array([[ 4.23,  0.86, -3.24, -0.44,  1.31,  1.00, -4.73,  0.61],
       [ 2.70,  0.51, -2.31, -0.39,  1.36,  1.61, -3.56,  0.52],
       [ 3.43,  0.32, -0.49,  0.15, -0.54, -4.38, -4.65, -2.55],
       [ 2.77,  0.74, -2.66, -0.30,  1.53,  1.67, -4.26,  0.54],
       [ 7.90,  1.14, -3.61, -2.94,  0.55,  0.33, -5.27,  2.42],
       [ 4.37,  0.80, -3.21, -0.54,  1.22,  1.09, -4.84,  0.68],
       [ 2.87,  0.71, -2.84, -0.49,  1.59,  1.89, -4.82,  0.72],
       [ 3.77,  2.11, -1.93, -0.26,  0.83, -0.79, -5.94, -1.83],
       [ 0.19,  0.01, -0.15,  0.00,  0.13,  0.20, -0.10,  0.07],
       [ 4.22,  0.48, -3.43, -0.50,  1.11,  1.28, -4.83,  0.95],
       [ 3.52,  1.17, -1.31,  0.07,  0.10, -1.86, -5.37, -1.24],
       [ 3.91,  1.80, -2.12,  0.06,  0.73, -0.45, -5.68, -1.30],
       [ 2.03,  0.39, -1.64, -0.63,  1.42,  1.48, -2.71,  0.45],
       [ 6.71,  0.99, -3.68, -1.14,  0.14,  0.13, -4.81,  0.73],
       [ 3.43,  0.34, -0.49,  0.14, -0.55, -4.37, -4.65, -2.56],
       [ 5.80,  0.72, -3.63, -1.12,  0.51,  0.41, -4.88,  0.84]])
Indices start at 0.
Find the entry just right of -4.83.
Answer: 0.95
The top-right entry is 0.61
Find the entry in the bottom-right corner.
Answer: 0.84
The entry in row 0 and column 0 is 4.23
The bottom-left entry: 5.80
Find the entry in row 2 and column 0.
Answer: 3.43
Find the entry at row 1, column 1.
Answer: 0.51
The smallest entry is -5.94
The entry just right of -5.94 is -1.83
The bottom entry of the column that holds the smallest entry: -4.88
The entry just right of the largest entry is 1.14
The entry just left of the smallest entry: -0.79
Find the entry at row 0, column 1.
Answer: 0.86
Find the entry just right of -2.84.
Answer: -0.49
Find the entry at row 1, column 0.
Answer: 2.70
Find the entry at row 0, column 2.
Answer: -3.24
The entry directly below -1.14: 0.14
Find the entry directly above the smallest entry.
Answer: -4.82
The entry directly above 0.41: -4.37
Find the entry just right of 0.33.
Answer: -5.27
Find the maximum.
Answer: 7.90
The entry just right of -0.63 -> 1.42
The top entry of the column that holds the smallest entry -> -4.73
The entry just right of -3.68: -1.14
The entry directly above 2.03 -> 3.91
The entry directly below 0.34 -> 0.72
Find the entry just right of 0.06.
Answer: 0.73

A =
array([ 6.30,  6.38, -4.24,  6.29,  5.92, -5.19,  5.39, -4.22, -5.03,
       -5.63,  5.99, -4.69,  5.69,  6.59, -4.71, -4.95])
Give the entry just right of the smallest entry.
A: 5.99
Give the entry just left of 6.38.
A: 6.30
The entry just left of -4.24 is 6.38
Give the entry just right of 5.99.
A: -4.69
The minimum -> -5.63
Give the entry just right of -4.24.
A: 6.29
The entry just right of 6.38 -> -4.24
Give the entry just right of -4.22.
A: -5.03
The entry just right of -4.69 -> 5.69
Give the entry just left of -4.22.
A: 5.39

Read these off the array that follows.
1) What is the entry just left of 3.70?
2) What is the fifth entry in reading order?
3) What is the entry just left of -2.25?
4) What is the entry just left of the largest entry?
5) What is the entry just left of 0.00?
6) What is the third entry in reading order?
7) What is the first entry in reading order?
[[-4.29  2.78 -1.76  0.32  2.24  1.19 -2.09  2.20 -1.31  1.58 -2.12 -4.65
   2.09  0.51]
 [ 1.83 -2.36 -4.77  2.01 -1.52 -1.24  1.38  0.51 -2.49  0.29  2.30 -0.57
  -2.46 -2.70]
 [-1.94  2.90  0.62  4.57  0.62  2.03 -3.33  2.88 -2.15  3.01 -2.33 -4.71
   1.08  1.21]
 [-5.50 -0.65 -1.57  3.40  1.27  3.70 -1.50  1.97 -0.26  4.17 -1.20 -0.34
  -0.58 -1.98]
 [ 4.45 -0.87 -0.90 -2.03  1.94 -3.15 -1.67  3.60 -2.25  0.43  1.61 -2.02
  -2.15 -0.80]
 [ 0.56 -4.76 -2.21 -1.30 -1.89 -2.44  4.33 -0.98  2.18 -0.47 -1.08  2.11
   2.55 -1.04]
 [-0.18  2.20 -0.02 -1.67  2.87  1.41  0.54  0.42  1.12  1.35 -5.21 -2.32
  -1.10 -0.90]
 [ 2.55  0.32 -3.44  0.54 -0.75 -1.54 -0.85  2.17 -1.06 -1.87  2.67 -2.41
  -1.31  0.47]
 [ 3.15  1.43  0.00 -0.77  1.99  0.48 -2.16  1.27 -0.56 -1.78  2.64 -1.56
  -1.37  1.80]
 [-5.94 -1.30 -3.92 -0.43 -2.63 -2.38  1.00  3.66  0.43 -0.18  0.99 -0.35
   1.59 -1.54]
 [ 2.44  0.74 -2.22 -3.38 -0.04 -2.36 -3.85  2.31  1.49 -0.80  2.66 -0.98
  -0.38  4.01]
 [-1.97  2.40  3.68  1.57 -1.85 -0.13 -0.11  0.81  1.08 -3.86  1.14  1.16
   0.42 -0.49]
 [ 1.34 -4.37 -0.62  3.19 -3.31 -0.23  2.60 -1.41  3.30 -0.55 -0.49  3.27
   1.52 -0.80]
 [-2.95  1.35 -0.61  0.82  3.52  3.80 -1.32 -0.17 -2.40  5.71 -3.57 -2.40
  -1.29 -0.92]]
1) 1.27
2) 2.24
3) 3.60
4) -2.40
5) 1.43
6) -1.76
7) -4.29
